One turning vector, and how many ticks it has turned:
The counts run from 0 to 340.
[  5   0 -13   2  -6   0 -18  14  -3   1   5  11   1  -2   2  22   8  -8
   0 -10  12  -8   8  -7   0 -10   8  -1  -3  -2 -11   3   8  -9   4   2
  -4 -12   2  -4  -8  -8 -10 -13 -15  -7  -7   1   3  11   1  -6  11   3
   2   5   8  -9  -3 -15  12  -1   0  10   3   9  -3  -4   2  -1 -13  -4
  15  18  -6   1   6   2  -9 -20  -9  -1  -5   1 -15 -10]  241
[  2   3  11   2   0  -4   9  -8 -13 -20   1   1   2  -8  15  -1   4  10
 -16   6   1   6  10   8  -5   0  -1   2   1 -12   0   6   5  -4   0   8
  11  -6  -3  -5   1  -6  19  10   3   4   9   0   0   9  10  -2   2  13
  -6   5  -9 -18   1  12 -11  -3  -1 -17  12  -7 -12  -5   2  -6  -7  -1
 -21  -3  -8 -14 -12   3   1   2  -1   2 -13  -8   6  13]  293
[  6  -2   9 -11   6 -13  -2   2   1  -6   8  -4  -6   3   8  -4  -1  12
  -7 -11   3  17  20   4 -10   9 -14  -2   6  -8   4   5   6   4   6  12
   7  -7   8  -7   3   2   4 -23   0   3   7  -4  -1   7  -2   8  14  10
 -12  10 -10   0   6   3  -9   1   9 -11  16  -5  10   4   0  -2   6   2
 -11   3   0  -5 -19   7   5  -7 -14 -12  -2  -7  17  -7]  306
[  0  -7 -17 -10  -9   7 -13  -6   2  12   6  -1  20   3  -3   6   0   9
  -2   6  -3 -18  -1  -7   1  10   4  10  13 -11  -3  -8  -1   5   2   1
  -1  12  22  -8   1   9  -8   8   1  14   5  -7   6  -4 -13  10  -4  -7
  -7  -8   6 -16   0   4   2   2   4   7   0   9   5 -10  -4   4  13  -3
  22   7   6   2   6   1   0 -10 -19   1   8  13  -2   0]  60
[  5   6  -6   4 -10  -5  11 -13   0   3  -4   8   3 -13  -4  -2  -1   2
  -9   5  -5   2  14   5  -1   1  -6   8  -4 -15   0   0  -9   2  12  13
   8   6  12   4  11  -5   4   4   6  14   5 -10  11   6   1  -9 -18  -1
 -12   1   6  -9   7   1   7 -18   9  -5  16  10   4 -11   4   0  -7  -9
  -8 -17  -1 -13  -5 -14 -11   9  -3  -4 -10   7   9  -1]  159
[ 10   5  -2   8  -2  -6  -7   2   3   0   0   0   6   1   6  -1   2  22
  -7   0  10  -1  10   3  -3   9   3   5   3 -23   5   0   3  -8   0   4
   8  -4   2  -5  -7 -11  -8   3  -8 -13   4   7   1  25   7 -10  -2  16
  -2  12   1  -8   7  -6  10 -12  12 -11   4  -2 -10   1 -10  -1 -11  -7
  -4  -7   8  -1  -4 -12 -19   5  -1 -17  -3  -6 -11  -7]  28
[ -3  -2 -15  -5 -23   1  -4  -1   3  -3   6   3  15  -7  -1  -6 -10  -3
  -3   2  -6   1   2  15  -1  10   0 -10   2  -6   9  -6 -15   4  -4  11
   1  16  12   8  -4  -4  -1   7  -2   2   5  -9   2 -10   4   6 -16 -18
 -10   3   9  -5  12   3   7 -15   3 -10  -1  13  -1  -9   2   5   2 -10
   2 -13   4  -2  16   7  -2   4  -3  -7  -1   6   8 -10]  46
[  9   8  -6   4  10  -3   5  12 -10   0   3   1  -7  -2  11   7  -1 -11
   3 -11  10   7  -2  -4  -2 -20  12 -12  -6   4  -5   0  16  -8 -12  -2
   1 -14 -16  -3 -12  -3   6 -19  -4  -9   7   5  -2  10  -2  -6  22  11
   5   6  -5  -1  -4 -15  -3   8 -14   4  -1 -10  -1   7  -3  -5  -7   9
  -2  10  -6  12  -8  -3   6  -7   4   6  -5 -16   1  -3]  104
[  1  -6  14   3  -1   1  -8  -2  10  13  -9  -9   2  -8   0   7   6  -6
   8   8  -4  -7   8 -18  11  -9   5  13   1  -6  -5   2   1  -9   7  -4
  -2 -10   0  -5   6  13  -9   7 -11 -16 -18   6  10   5   1  -9  -4   5
   9  -6  14  11  -5   0   7   8   5   8  10   6  -1 -11   6 -14 -10   0
  -4   9  -1  11  -5 -15 -22   5   2   4  11  11  -6  -3]  137
[  0   0  -6   7   2  11  -6  -3   1   6   6   1  14  13  10  -9  -3  17
   4   1  -2 -15 -17   3  -3   9   0   8   3  -6   1  -5  -6   6 -18 -18
  -1  14   2 -13  -5   2  -9   9   0   1   6   4  -7   0 -11  -3   6   4
   1  -8  -8  -3   4   8  -6   7  -9   9 -11 -23   5  -3 -12   2   8  -5
  17  -3  -7   6   2  16   6  -1  -4   5  17  -4  -6   6]  66
[ 12   3  -6   1  -7  -6  -1  -4  13   6  -4  -5  16  -5   1  -2 -13  13
   5  10   3  -7  -6   4   4   2   9  -9   5  -8   7  -2 -12  -9 -10  11
   6  -6   5  -2  -4  -4 -10  14  -8 -15   0  -6   0   5   6   0 -15   0
  -1  -2  11  11  12  -2   2 -11   8   1   7  12 -11  -1 -12  -6 -11   1
  -7 -10  16   2   7 -15 -10  19   4  -9   9  -4   2 -15]  33
[ -7   6   7  10  -5   0  13  -9   6   6 -16   5   0  -2  -6  -4   0   8
  -1   7  -5  -4   1  14   5   1   2   3 -10 -19  -2  -6 -12  -9  -2 -11
   3  -3  -7   0  11  -6  -4  17  -2 -11  -6   9  -8   9   4  -7  -8  -1
   1 -15  11  -4   6  10   2 -17   6  -2  -6  -7  -7  -9   6 -10 -12   1
 -16 -15   3  -5   2 -10 -15  17   3 -13   3   7  -8   7]  145
[  4  10 -12  -3   4  -2  12   8  -8  10  -2   4  -6  -9   2   8  -3 -14
   0  -5   6   7   0  -1  -1 -19  20 -16  -8   0  -1 -13  16 -12  -4   1
   2 -16 -11   6  -5  -2   8 -15  -3  -4   9   3  -4   6  -1   4  19  -1
   1  -2   4 -15  -4 -15   0  -2 -14   3  -5   2  -4   6   0  -5  -2  19
  -9   2   2   8  -5 -12   6   0   0  -2 -10  -1   0   1]  107
[  5   7  -3  10  -7  -3  11  -8  -4   3  -6  16  -1 -16   1  -9  -1  -1
  -7  -2   1  10  12   5   0   2 -12   7  -8 -16   4  -1  -9   5   6   5
   8   9   7   1  10  -4   4  -1   0  14   1  -8   6   9   5 -20  -9   4
 -12   6   5  -2  12   4   3 -20   2  -8  16  -2   4 -10   4   2  -6 -12
  -9 -21  -7 -11 -11  -9 -10  12   5  -8  -9   6   7  -1]  157
[  2  -1  -8   0  -9   1  -4  11   2  -2   1  17  14 -10   9  -8  -5   9
   0 -11   7   1   5  19  -1   5  -7 -14  -4 -17  15  -9  -5  -6  -8  -3
  11   4   3  -1  -3   3  -2  -4 -25   2   0  -8 -11   7   6   0   2  -3
  -9   3   5  -1  22   4  -1 -13  -2 -10  13  -2  -8  -7  -1   2   1 -13
  -4 -13   0  -7   5  10  -8   3  -3 -16  -1   2   0  -3]  41
[  6  -3  -2   9  12   1  -9   1 -14  -3   2   9 -14   2  -2  10   2   1
  -6  -2  11   2  -4  -6  -8   0 -15   1  11  12 -12   9  13   4   4   4
   3  -8   6  -8   6   1   4 -13   1  19   0  -7   0   0  -7  -3  17   4
  -1  -5 -10   9  -6  -7  -5   7   1   5   8  -3   6  11   4   8   9   6
  11  16  -3 -13 -15  13  16 -14  -3  19  -7  -6   7   6]  89
[  8   8 -17  11  -1   0  -5   6   1   9   3   8 -12   5 -11   3 -14 -19
   5 -13   7  11  -6   2  -4  -8   0 -11  -9  14  -6   0  -8   0  -2   8
  -6  -2  -4   7  -3 -14 -10 -15   3   0  -1  -1   6   1  -2 -15   0  -6
  -2   4   5  14   6 -20  15 -12  -1   6 -10   3  10   8   0  10  -5   3
  11  -6   0   5   7  -2   1  -1  11   1  -3  -4   2 -18]  234
[ -1   0  11   1   9  -4  -4   9   3  -2   7   8 -13   5   2   2  -2 -15
   8 -13  -4  16  -2  12  -8  -6   1 -16 -10  16  -1   6  -7 -11  -4   3
  -2 -18 -11   1   3 -18  -1 -16  -9 -19 -14  16   1  -1   6   0  20  -8
   7   1   0   2   1   8  -7   3  -7   5 -10 -10  -1   0  14   0  -7   7
 -11  -3  -4   3   4  11   7   1   7  -6   3  -1   1  -8]  117
[ -4  -8  -8   4  -8  13  -2   1 -13   1  -5  -2   8 -13   6   5  -2  -1
  -7  11   1 -11 -12  -5   6  -1  -3   1   7  -6  -1  -8  12   6  -8 -10
   2  13  -1   1  -2  25  12  12  -2  18   8  -6  -7 -12  -5   3   1  -3
  -4 -10  -2  -3  -4  -1   1   8 -10  -4  -2   0  -3  -3   3   0  15   0
   6  14  -4  -3  -5  13   4  -4  -1  22  -7   4  -1  21]  74
[ -5   3  10  11   0   1   5  -3   3   4 -12  12  -2  -2  -3  -2   9  12
   1   0   1  -4   4  12   4  -1  -1   5  -9 -24   0  -6  -4 -15   0 -17
   4  -7  -5  -8   9  -3  -4   9 -10  -9 -12  11  -9  19   3  -9   0   5
   3 -11   9  -7   5   8   2 -13   0  -1   0 -12  -8  -9   5 -11 -10  -1
 -15  -9  -1  -5  -3  -8 -17  10  -1 -15   3   9 -12  10]  143
[  6  -5   1 -14 -10 -11  -6   1   7  -1   9 -36   6   9   3  -3  -9   6
  -6   1  -7   2   9  -6  -2   4   8  -2  14  -4   3   0   3   5  -2  14
  -2   4   2   0 -12   4  -4   0  12 -20  11   3   7  -8   1  14  -5   4
  -3   7   1   1  -1  -5   0   7  12 -10  -7   4   9   0  -6  -7   2   7
  -7   5   6  13   0   0   2  -3 -10  -4   7 -10  13 -15]  314
[  4   4   5  12  -4  -3   8  -5  -2   1  -5  15  -4 -16   4  -8   1   0
  -4  -3  -1  13  12   7  -1   3 -15   5 -10 -13   6   1  -9   3   6   2
   9   7   5   1   8   0   5  -3  -4  14   0  -5   3   9   4 -21  -8   8
  -9   7   2   2  13   3   1 -17   0  -8  19  -5   4 -10   4   0  -7 -14
 -10 -17  -8 -11 -10  -7 -12  10   7  -5  -7   4   5   5]  156
[ -2  -4  -1  -1 -11   4  -7   3   5   5  -3   1   9  -5   5  12  -2 -17
  16   1  -3 -10  -8  -1  14 -15  10  -9  -6   9  -8  -2 -12 -16 -10  -7
  -6 -13  -4   0   1   3 -10   5 -13 -15 -17  -1   0  -9  -1   1  -1 -10
   7 -12  15   8   4   3  -5  10  -9  18   3   7  -5 -14   9 -12 -12  -1
   2   8  -8   5  15   2  -2  -3  -2   8  11   2  -6  -6]  251
[ 13   8 -12  -6   2  -3  11  -6  11  12  -3   0  13  -5  10 -10 -10  10
   5  -1   3  -5   7  -2   0   0  -2   4   4 -14   5  -9  -7   1  -7   2
   4   1  15 -10   1   8  -7  -8   0   7  14 -17   0   0 -12   3  -5  13
 -11  -4   3   5  16   1 -10  -4   1   9  24   0  12  -5 -12  -8  -2   0
  -1 -13   0   0  -6 -14   3   6 -12  -9  11  -6  13  -5]  171
[ -2 -10 -13  -8 -10   6 -13  -8   1   6   6  -3  21   5  -2   6   2  13
  -4   7  -2 -20  -1  -6   1  12   4  10  14 -10  -3  -4  -1   5   1  -1
  -3  14  18 -10   0   9 -11   9   0   8   2  -6   2  -3  -9  10  -3  -6
  -2 -10   1 -14   0   7   1   4   4   6  -2   6   4  -9  -4   3  11  -5
  17   9   4   0   9   8   1 -10 -18   5  10   9  -6   2]  61
[ -3  -1  -4  -6   6  -1  -2  -6  -3   6  10   1   2  13  -9  -9  -3  12
  -7   0 -11   6  -4  11 -16  19  -5   0  11  -3   9  -4   0  11   1   9
   2  12   9  -5   6  -7   3  -4   8  10  10   6   6  -1  -8  13  14 -10
  -6  -1  -9 -19   1  11  -4   0   2  -6 -18  -8   6   5   0  11  23   8
   7  -9   9   2  -8  10  15   4  -5  -7   4   7   7   1]  195
[ -2 -12   4 -12   2   2 -12   0  -7  -7  12   3  12 -10  13  -4   3   8
  -7   3  -7   7   5   0  -9  10  -4  -4  15  -1  13   1  11   8   0  11
   6   9  12  -6  -1  13  13  -3 -11  12   0  -3  10  -5  -1  13  14  -6
  -4   7  -8 -13  -1  15 -11  14  -7 -12   7   1  -6  -4   5   6  20   0
  -1   5   2  -3 -13  17   6  -6  -8   7   0   5   7   5]  190
[  4  -4  -4  -1  -5   2 -19   3   1  -4  16  10  17  -3  16 -12   1   3
   4  -4  -3   2   3  -1  -4  11  -7   2   5   3  11   4 -12  13  -3   8
   1  15  15  -6  -6  -2  -3  -4 -12   5  -1  -7  14  -1  -1 -11   1  -1
  -4  14  -2   2  10   9   1   4  -6  -2   9  -3   5 -10  -3  11   2 -19
  18  -6 -13   6   1  16  -4  -4   1   4   9   3   1 -14]  52
[  4   3  -8  11   7   3   2   7  -5  10 -10  15 -12  -8 -14   8 -11  -5
  -1   1  10   6 -17   7  -3  -4  -1 -21   0   5   3  -9  10  -6  -6   3
   9  -8  -4   8   3   6   0  -4 -11   8  -3   2  -5   4  -2   3  12 -12
   0  -9   6  13   3 -16   4  -9  -4  -1  -7  10 -12  16   3   7  10  16
   0   2  17  -4  -8   0   4   8  14   7  -6   6   3   1]  222
[  2   5  -5  -4  -5   1   6  -2  -2  -8   9  -7  18   0  21 -15  -9  14
  -3   1  -5   2  -2  14  -4   6   7  -8   1 -10  13  -6  -6   5 -18   1
   4  11  -1  -5 -11  -6  10   5   4  -4  19  -1  -4  -1   1   7   2   5
  -5   4  -8 -14  10  11 -13   2 -12  -8  -4 -17   0  -6 -10  -2   2  -3
  -5 -14  -5   9   3  11   9   3  -2  -4   4 -11   7   0]  181
[  0   5   4   9  -1  -4   4  -6  10  18  -4 -11  -4   6  -9   0   0 -11
   8   0 -11   2   5  -9   4  -7  12   9  -7  -1  -4   0  -8  -5   5  -1
  -6   0  -4  -1   6  -9 -13   1   9 -18  -8  16  17   8  -1 -15  -4   0
   7   0  12  -1  -5  -3  11  -2   3   8 -14  -4   8  -9   3  -8 -11   1
  -1 -10   0  17   3 -20 -16  11   7  -7  13   8  -6 -10]  133
[ -3  -4   3   8   7  -1 -13   4   4   9   3   3  -2   5  -9 -15 -10   5
   7  -7  -3  15 -12  13  -6  13 -11 -13   2   1  19  -6  -6   5  -9  -1
   6  12  -3   4   2   5  -6  -5 -12  -4  -8  10   2   0  -1   0   9 -11
   0   1   1  17   9   4   5  -5   2 -11 -16 -10   2   8   4  11  14   1
   3 -12   9   8  -6  10  -3  16  16  -8   8   7   2  -6]  334
[  8   3  -5   9   7   7   4 -12 -12   4  -1   3  -7  -2  -8   5 -11  -8
  -2  14   0   2 -20  -2  -7   1  -2  -4   8  20  -6   4   0   9  -5  10
   3   4   6   1   9  -4   5   9  15  18   6  -5  11 -13  -6  -1   0 -10
  -2  -9  -5   6  -7  -5  -6   3  -3   6  -6   4   1   8   1   9  10  11
   9  -2   4  -4  -5   3  20   5  11  26  -3  -2  13   5]  84
[ -2  -9  -7   6  -8  -1 -14   7 -10  -4  -4   8 -10  -2 -15  21  -4  -3
  -9   2  12   1  -8   9  -1   2  -6 -17   4   6  -8   1   6  -8   4   6
   5  -9  -3   9   3   1  -1   0  -7   5  -8  -1  -9  -1   6   6   4 -13
  -2  -8   7   7  -1 -12   7 -10  11 -12  -9  17 -10  13  12  10   3   7
   1  15  10 -13   3  14   4  -7   2  10 -16  -3   0  -3]  226
[  1   4 -12   6   6   0   1   1  -7  16  -4 -10  -5   7  -8  -4  -1   7
  -8  -2   6   2  -3  -1  -4   1   3   0   5 -15   3 -15  21   6  -3  -9
   3  10  -8   0  -5   9   2  -6   6   5  16   8  -4   8 -10   1  13   5
  -2   0  -2  -8  -3 -18   9  -4  -1  -7 -22 -11   6  14  -7   3  21  11
   8   5  11  11 -14  -5   0  -1   0  -1  -7   1  -1   9]  208
